(in the rows, 128 means zero)
A single turn carries every row of the set below to another of its rows. Some are shown first; where does it send the rows asked next?
k441: [ 86 124 154 111 152 133 152 159 100 111  96 134]
k887: [ 78  91 141 142 111 111 130 160 116 152  82  96]
k290: [ 93 110 134 144 137 145 153 111  81 157  94  91]
k990: [ 82 112 114 128 136 155 148 105 124 153 117 134]
k257: [ 77 116 127 130 126  80 154 141 132 135  94 124]
k627: [129 139 132 114 132 141 128 141 116  89  88  91]
k50: [147 123 146 132 107 141 144 135 131 131  89 152]
k536: [103 116 160 115 134 139 130 166 126 148 112 151]
k443: [120 127 136 142 123  72 137 131 115 135  75 103]
k749: [139 106 118 153 148 119 122 152 117 149 117  79]
k810: [116 123 147 147 144 154 144 153 115 160 136 139]
k877: [116 140 136 133 145 128 180 119  81 140  91 122]
k196: [127 115 120 140 132  91 100 137 134 145 122 119]
k784: [100 127 105 138 126 133 148 144 152 136 101  67]
k528: [161 123 131 126 137 121 138 138 110 134  95  75]
k254: [ 99 137 126 114 122 143  99 119 137 113  99 125]
k358: [135 122 111 118 110 125 126 109 147 113 100 129]
k408: [ 98 127 114 139 141 113 186 115 121 123  87 128]
k275: [135 106 155 150 113 115 132 150 102 158  71  98]
k676: [ 98 122 122 139 126 111 178 161 135 169 111 109]
k348: [125 124 133 117 161 158 129 137 106 105 125 113]
k912: [ 62 119 134 146 120 131 140 137 127 129  80  82]
k427: [129 118 155 140 109 146 106 152 116 118  74 103]
k56: [120 127 109 141 135 151 182 134 133 156 119 127]
k384: [ 93 112 138 130 148 156 101 120 114 141 127 123]

k50 goes to k441
k627 goes to k384
k912 goes to k749
Where do these go?
k528 goes to k254
k348 goes to k990

A single turn carries every row of the set below to another of its rows. Some are shown first; where does it send the rows asked next?
k132: [123  97 145 139 132 115 169 142 137 144 102 148 152 130 114 141 104 128
 141 172 116 141 107 119 127 121 106 139 125  66 145 120 110 106 136 105
 157 144 149 100 100 102 142 137 121]
k939: [160 127 142 118 126 129 116 121 131 144 131 101  97 118  99 135 152 141
 117 126 124 112 121 115 120 105 157 123 140 113 126 157 166  97 138 137
 123  86 128 161 130 148 106 135 103]
k425: [135 127 144 135 149 130  88 117 125 101 126  95  88  82 133 114 165 165
 119 127 125 123 129 146 139 110 147 134 162 133 137 157 154 115 102 127
 134 100 137 125 141 132 122  97 101]
k380: [119  91 145 104 112 135 144 121 112 141 164 109 116 139 144 117  70 122
 135 175 168 148 121 123 128 133  90 155 118 124 116 129 111 125 113 118
 117  99 151 122 104 109 115 106  85]
k630: [139 131 155 124 118 110 122 136 155 136  69 138 100 116 114 110  88 103
 152 128 121 159 132 149 129 123 113 130 141 113 137 130 123 107 116  90
 141 134 118  98  88  98 142 117  93]
k361: [156 134 136 113 136  96 133 145 112 154 112  91 134  97 121 124  97 118
 123 181 143 132 112 134 149 114 104 154 151 104 153 130 134 101 100  98
 147  94 127 151 110 103 127  56  84]
k289: [138 146 141 126 135 115  83 133 134 113 123  92 100  71 141 124 150 156
 134 112 147 141 120 150 127  99 148 124 144 135 132 130 134 126 122 145
 124 105 131 135 145 111 120 101  77]
k182: [133 102 147 142 109 131 119 122 121 142  82 137  87 112 106 123  98 100
 154 126 136 137 142 141 116 128 117 121 123 131 124 114 120  95 121  86
 126 126 134 117 108  88 137 109  71]
k995: [174 134 130 136 145 126 117 107 120 130 114 124  90  96 151 113 179 150
 132 166 142 111 127 155 115 134 157 109 114 137 130 124 111  98 153 120
 146 145 121 118 105  92 127 108 117]
k767: [131 130 133 126 130 126 159 127 115 147 178 136 126 139 132 138 131 162
 120 160 116 138  85  90 132 127 118 153 117 113 135 143 149  90 112 145
 100 111 121 138 163 147 115 129  91]
k113: [133 117 127 101 136 139 132 159 129 129  79 136 110 135 137 147 113 107
 145 129 112 156  77 107 156 123 108 136 144  82 135 140 141 141 147 106
 112 138 130 125 126 154 144 116  87]
k530: [131 103 130 162 128 130 157 124 128 172 118 144 149 123 110 132 116 115
 142 175 125 139 114 110 120 123  98 131 136  86 132 109  91 144 164 126
 145 129 155 109 105 100 143 113 107]
k153: [154 133 137 122 131 117 128 138 117 136 113  80 130 108 143 136 118 128
 126 157 141 119  95 114 151 133  99 148 167  93 149 123 144 126 106  76
 123  93 137 129 141  89 116  52  79]
k294: [159 135 148 134 134 101 142 130 137 132  94 138 133 131 160 119 101 156
 118 185 136 159 128 124 158 115 111 141 107 107 162 127  92 134 114  81
 135  84 105 123 133  82 132  86 115]
k455: [148 133 153 110 139 127 146 131 136 139  90 138 123 130 170 109 117 149
 120 184 158 146 111 118 146 127 139 161 138 110 156 116 101 158 112  71
 115  88 128 112 155  90 131  84 113]
k808: [126 140 157 132 133 110  75 124 120 120 120 113  94  65 144 126 162 168
 121 136 132 135 137 149 131 117 154 126 148 122 123 139 144 114 132 142
 138 101 139 131 132 110 119 106  99]
k310: [129 101 149  80 130 142 153 140 128 126 146 111 128 147 162 129  89 130
 115 173 170 128 112 114 142 121  95 152 130 107 129 119 132 136 101  79
 114 112 127 127 130 114 108 101  83]
k590: [152 114 123 139 149 150 152  89 154 130 152 142 139 135 150  94 150 139
 119 178 107 135 113  91 112 110 116 131 138 128  97 141 129 129 128 142
 114 139 109 100 121 133 126 152 123]
k853: [142 121 125 130 139 130 128 117 125 114 190 127 127 136 152 114 137 163
 114 169 122 139 108  90 120 124 106 157 144 108 122 167 162 104 121 151
 105 111 123 128 149 148 118 125 109]
k512: [118 126 145 132 146 132 137  92 136 152 152 135 120 112 181  93 147 155
 114 178 101 128 120 133 136 140 160 141 117 132 105 123 114 128 132 121
 145 133 110  87  88 115 115 111 138]
k505: [129 134 141 119 119 125 133 117 113 144 178 132 110 127 141 133 130 165
 114 160 105 139  96  98 129 137 123 158 127 106 112 159 173  72 126 150
 107 103 125 136 137 143 116 132 102]
k695: [150 123 145 128 128 140 149  97 133 150 148 142 127 127 145 105 158 138
  96 190 109 136 103  83 122 128  97 113 117 125  87 144 128 115 130 143
 113 127 104 120 115 132 116 142 128]
k388: [135 122 157 129 120 129 120 141 153 140  69 135 108 121 137 117 115 101
 178 123 138 137 114 123 119 138 135 132 142  97 130 126 130 111 113  68
 127 150 140 101 114 106 143 121  80]
k825: [128 126 148 117 136 106 134 169 108 133  88 134 113 118 134 140  86 111
 142 150 117 160  93 109 132 115  98 122 139  89 161 141 131 129 146 125
 125 135 125 148 104 159 150 120 104]
k930: [127 106 134 143 123 101 126 129  91 162 121 105 132  89 113 127 115 127
 116 153 116 134 112 125 157 129  98 145 158 110 147 128 131 116 121  96
 136  74 144 143 128 105 134  51  79]
k514: [138 101 132 117 125 124 130 144 101 146 100 142  95 143 120 125 100 102
 137 129 116 162  93 110 148 123 108 129 119 112 144 153 117 143 164 114
 118 100 126 149 115 168 145 110  99]
k744: [132 123 140 146 132 129 131 119 120 146 100 151 101 128 164 116  85 143
 127 170 130 156 134 123 144 113 147 150 105 123 159 113  91 153 141  99
 118  80 120 126 138  87 133  77 112]
k639: [163 138 137 158 163 135 110 104 130 111 105 124  97  87 143 106 178 154
 139 151 125 110 127 143 117 123 145 108 131 147 136 134 122 105 132 110
 144 153 116 110 136 112 146 111 105]
k986: [137 128 133 118 127 135 133 132 134 142 144  95 106 115  91 137 132 133
 125 109 122 111  99 120 116  90 150 133 151 117 140 142 167 100 128 146
 119 104 135 149 147 148 106 131  90]
k732: [132  96 157  96 134 127 161 138 120 121 130  90 130 137 142 135  65 133
 117 189 158 153 117 114 145 113 104 144 124 117 138 122 114 127  90 108
 113  95 133 132 106 116 109 119 106]
k781: [168 139 118 140 146 112 115 120 126 127 115 126 100  89 158  96 174 144
 143 137 143 122 102 157 112 127 154 119 117 131 145 121 106 109 152 120
 149 149 124 107 126  92 135  89 111]
k430: [134 133 134 145 166 142 136  83 138 128 151 131 124 115 177  87 148 160
 126 186 111 112 127 129 124 120 163 150 125 139 122 122 125 115 117 108
 147 141 115  89 124 103 130 107 122]
k959: [130 114 145 135 124 136 167 102 141 147 152 149 127 136 148  91 149 139
 103 165 109 148  94  88 119 132  93 114 117 132 107 133 116 122 113 134
 106 139 105  99 137 126 121 148 125]
k568: [137 117 132 139 144 127 152  96 144 157 149 121 129 115 166  81 159 148
 130 162 113 133 109 138 131 139 153 145 119 138 113 116 100 128 105 108
 144 138 109  75 103 104 116  99 129]
k467: [133 106 141 130 139 133 163 150 144 157 111 154 157 129 125 148 124 134
 149 161 129 137 108 116 127 147 102 137 158  87 137 112 114 140 151  95
 128 157 145  92 116 113 147 132  99]
k511: [157 106 121 127 141 139 120 130 128 116 145 106 101 130 106 123 159 139
 130 128 123 114 111 115 117 110 140 139 148 106 136 175 168  90 120 139
 127 112 133 143 136 167 118 128 101]

k514 goes to k930
k695 goes to k505
Where do these go?
k455 goes to k467
k132 goes to k732
k986 goes to k289
k511 goes to k425

A single turn carries every row of the set below to another of its rows. Some are shown first; where does it send the rows asked next?
k946: [129 133 115 147 149 141 112 143 153 157 162 111 108 152  86 118 126 127
 134 133 102 129 103 132 142  99 127 115 118]
k490: [ 78 114  82 110 112 129 118 112 146 126 142 160 109 133 111 122 106 139
 154 124 114 112 133 109 124  91 144 141 149]
k794: [176 145 109  97  95 100 133 134 112 156 147 118 143 110  75 164 112 142
 128 143  89 114 158 104 124 136 106 149 128]
k746: [173 152  97 100  88 101 135 147 111 151 151 129 140 104 105 133 120 136
 137 149  96 100 143  99 122 129 106 132 142]
k652: [ 97 117  89  90 101 118 105 120 163 129 117 160 113 139 115 111  84 142
 137 141 119 109 143 105 116 102 150 147 126]
k382: [113 139 137 113 157 105 112 119 121 121 131 135 128 111 137 144 117 146
 105 153 105  86 182 124 139 152 131 170 108]
k705: [182 132 101  97 105  98 120 165 121 166 144 112 139 109  92 149 110 131
 125 135  78 105 156 108 105 128  98 136 138]
k963: [127 143 127  85 151  86 116 119 119 120 124 122 139 111 141 138 112 149
 118 146 112 108 157 125 141 144 132 188 111]
k716: [116 124  94 117 159 143 106  93 138 129 158 127 114 132 115 122 115 134
 134 164  93 128 163 133  52 146 117  96 114]
k184: [ 94 104  91 105  96 121 106 109 143 138 123 165 124 121  96 129  97 141
 138 123 124 114 140 122 115 101 166 139 136]
k680: [182 143 103 107  94 106 128 149 123 161 143 105 130 107  92 155 119 150
 131 146  86  99 147 123 111 139  91 143 132]
k431: [ 97 120  81  91 102 122 116 124 146 126 129 161 117 145 117 121  95 134
 131 120 111 108 143 121  93 108 163 161 144]
k95: [131 141 110 138 151 132 105 149 153 155 144 109 153 148  91 122 120 128
 130 133  97 120  93 149 145 114 120 106 114]
k165: [157  97 106 122 143 139  80 111 110 109 104 115 131 127 126 183 139 146
 128 179  97 105 138 125 116 138 114 140 159]
k969: [166  85 121 139 139 134  84 103 116 130 104 114 129 129 105 171 140 123
 140 177  91 131 133 111 121 134 103 145 142]
k686: [166  93 108 129 136 133  84 117 108 122  95 115 131 131 118 173 134 141
 127 191 109 113 151 119 111 148 124 141 146]
k838: [122 152 138  82 145  85 111 120 128 125 123 129 117 119 133 143 123 150
 107 154 128 111 160 117 140 141 124 167 106]
k848: [161 102 106 141 145 134  93 128 102 112 101 103 151 116  99 182 134 132
 134 185 101 113 149 117 124 139 115 143 146]
k8: [108 131 102 131 168 130  87 121 144 129 141 115  97 148 107 120 121 145
 137 174  96 123 153 129  51 150 123 101 119]
k614: [147 115  94 126 138 139 104 156 159 156 151 106 135 142  97 110 127 131
 124 123  92 118  94 145 134  99 121 124 109]
k372: [ 87 113  90  86 107 127 115 142 156 125 134 164 133 128 119 129 108 142
 139 136 106  99 149 118 121 101 157 168 134]
k119: [128 154 126  95 148  98 121 103 104 108 126 111 133 111 134 150 124 142
 113 152 113 114 164 121 137 148 135 170 112]
k398: [154 140 113 137 133 127 113 158 144 153 159 101 124 136 105 125 151 142
 140 137  99 121  87 139 125  98 118 114 115]
k40: [121 116 119 125 161 135  84 109 144 139 139 127 100 152 119 136 121 148
 145 174  73 132 170 113  60 145 134 113 121]
k360: [145 133 102 132 143 127  98 149 157 150 164 116 139 151  83 131 128 145
 131 127  99 121  83 149 131  98 128 127 121]
k158: [105 122  95 128 174 142  92 115 138 138 165 130 107 148 104 110 117 134
 147 158  85 117 172 113  73 132 134 100 135]
k663: [124 122 104 124 170 136  84 101 138 128 144 127  97 142 115 122 123 165
 138 163  93 105 148 128  62 141 127  92 114]

k95 goes to k184
k165 goes to k705
k40 goes to k398
Where do these go?
k663 goes to k614
k490 goes to k158
k794 goes to k119
k431 goes to k8
k382 goes to k969
k686 goes to k680

A single turn carries every row of the set below to another of its rows. Some are shown first; where does it send the rows asked next?
k180: [115 150 124 132 105 119 134 114  97 174 108 162 138 143 125 154 129  83
 125 108 111 115 126 130  99 124 138 156 157 152  89]
k258: [103 139 149 140  95 122 141  87 132 147  89 138  94 132 109 164  78 149
 132  99 100 123 122 122 112 106 109  98 123  93 129]
k673: [106 138  83 141 102 151 104 103 149 119 123 108 147 130 123 113 147 135
 142 139 120 162 119 111 103 109 105 124 116 115 116]
k985: [144 132 138 133  83 139  82  92 134 162 115 146 188 151 155 145  93 138
 119 156 117 136 109 101 123 139 133 136 137 118 103]
k191: [119 118 176 121  97 131 124 124 104 168 116 147 128 133 139 109 150 136
 116 151 122 101 125 147 132 131 154  99 111 132 116]
k315: [101 167 127 122 100 154 154 109 141 106 122 123 141 140 110 149 109 135
 116 177 123 125 123 114 142 116 123 132 161 139 112]
k997: [112 156 124 129  82 132  91  88 117 148 137 167 146 112 149 148 114 133
 127 111  96 138 102  93 146 146 113 134 159 116  99]
k765: [ 94 137 119 157 111 116 110 110  77 188 124 160  97 121  84 132  91 128
 126 141 117 119 141  94 125 116 130 129  96  94 115]
k950: [110 107 183 153 116 116 117 108 145 169  97 157 107 147 114 147 131 149
 114 168 132 128 105  89 104 101 147  94 109 129 123]
k937: [ 91 129 115 137 106 169 138 137 131 125 130 157 156 150 147 141 136 117
 119 143  98 134 110 134 115 139  94 108 152 142  95]
k221: [109 131 152 129 108 123 106  99  72 155 130 166 134 126 165 140  92 120
 111 149 143 104 138  84 139 106 138 116 123 100  82]
k154: [ 90 139 151 159  76 131 143 117 131 116 119 158 173 133 113 156 109 159
 123 135 123  98 123 105  89  90 108 120 145 100  99]
k531: [125 147 108 116 101  85 109  92 118 164  90 120 151 149 108 124 105 131
 109 151 146 140 140 104 111 101 156 144 118 141 109]
k697: [111 139 156 124 148 149 150 118  97 131  90 132 121 110  83 171 111 133
 149 151  99 119 122 119 133 122 124  90 134 116 115]
k896: [ 96 106 119 138 104 133 121  96 123 162 149 123 175 132 114 150 111 118
 125 100 103 131 116  87  71  73 111 122 121 117  92]
k139: [103 139 143 140 110 135 139 150 116 151 131 153 169 141 143 192  74 124
 119 134 119 131 100 100 129  99 112 112 149 129  94]
k327: [112 129 116 147  95 141 117  96  93 145 103 144 217 137 122 133 100 136
 154 166 125 144 115 104 129 125 125 128  95 135 109]
k51: [117 111 158 120 157 167 124 130 145 163 114 126 143 112  94 133 124 112
 129 163 109 119 118 104 109 128 123 120  87 156 107]
k38: [112  98 140 140 103  99 130 136  91 180 104 149 142 136  89 158  92 118
 130 135 116 106 151 149 130 121 158 123 117 129 119]
k923: [107 108 156 141 107 144 114  99 173 170 119 137 117 129 124 121  90 135
 111 116 110 120 125 102  92 116 103 127  72 119 115]
k266: [109 131 118 138  98 128 120 103  69 118 120 167 140 132 108  89 149 133
 119 144 133 110 128 118 119 132 109 132 101 121  99]
k591: [105 129 146 146 118 127 133 106 160 176 116 173  65 135 115 164 118 126
 134 155 117 125 122 108 137 114 129 128 123 121 107]
k992: [116 146 115 148 108 123 103 114 123 138 128 111 161 118 122 158  85 147
 132 132 141 148 108  72 125  69 117 125 110  88 110]
k922: [111 174 137 133 114 124 113  98 122 205 111 135  93 133 113 105 148 133
 113 144 116 133 118 107 104 124 148 126 114 126 118]
k924: [ 88 163  95 139 102 126 131  92  91 147 115 161 181 104 110 150 130 131
 155 115 103 162 113 103 137 137 115 139 125 132 105]
k111: [108  87 163 145 141 114 133 110 114 160 107 127 136 165  81 147 144 138
 131 124 126 139 107 122 115 108 138 105  84 122 129]
k413: [ 98 104 133 136 138 134 145 104 117 163 131 146  88 149  84 160 130 120
 155 120 112 132 122 134 155 123 120 127  94 108 107]
k571: [110 127 105 112 140 167 135  87 118 140 161 109 145 124 129 132 118 109
 102 154 108 150 131  95 133 110 110 130 120 112  90]

k992 goes to k139
k191 goes to k922
Where do these go?
k180 goes to k266
k985 goes to k997
k571 goes to k896
k51 goes to k923
k413 goes to k111

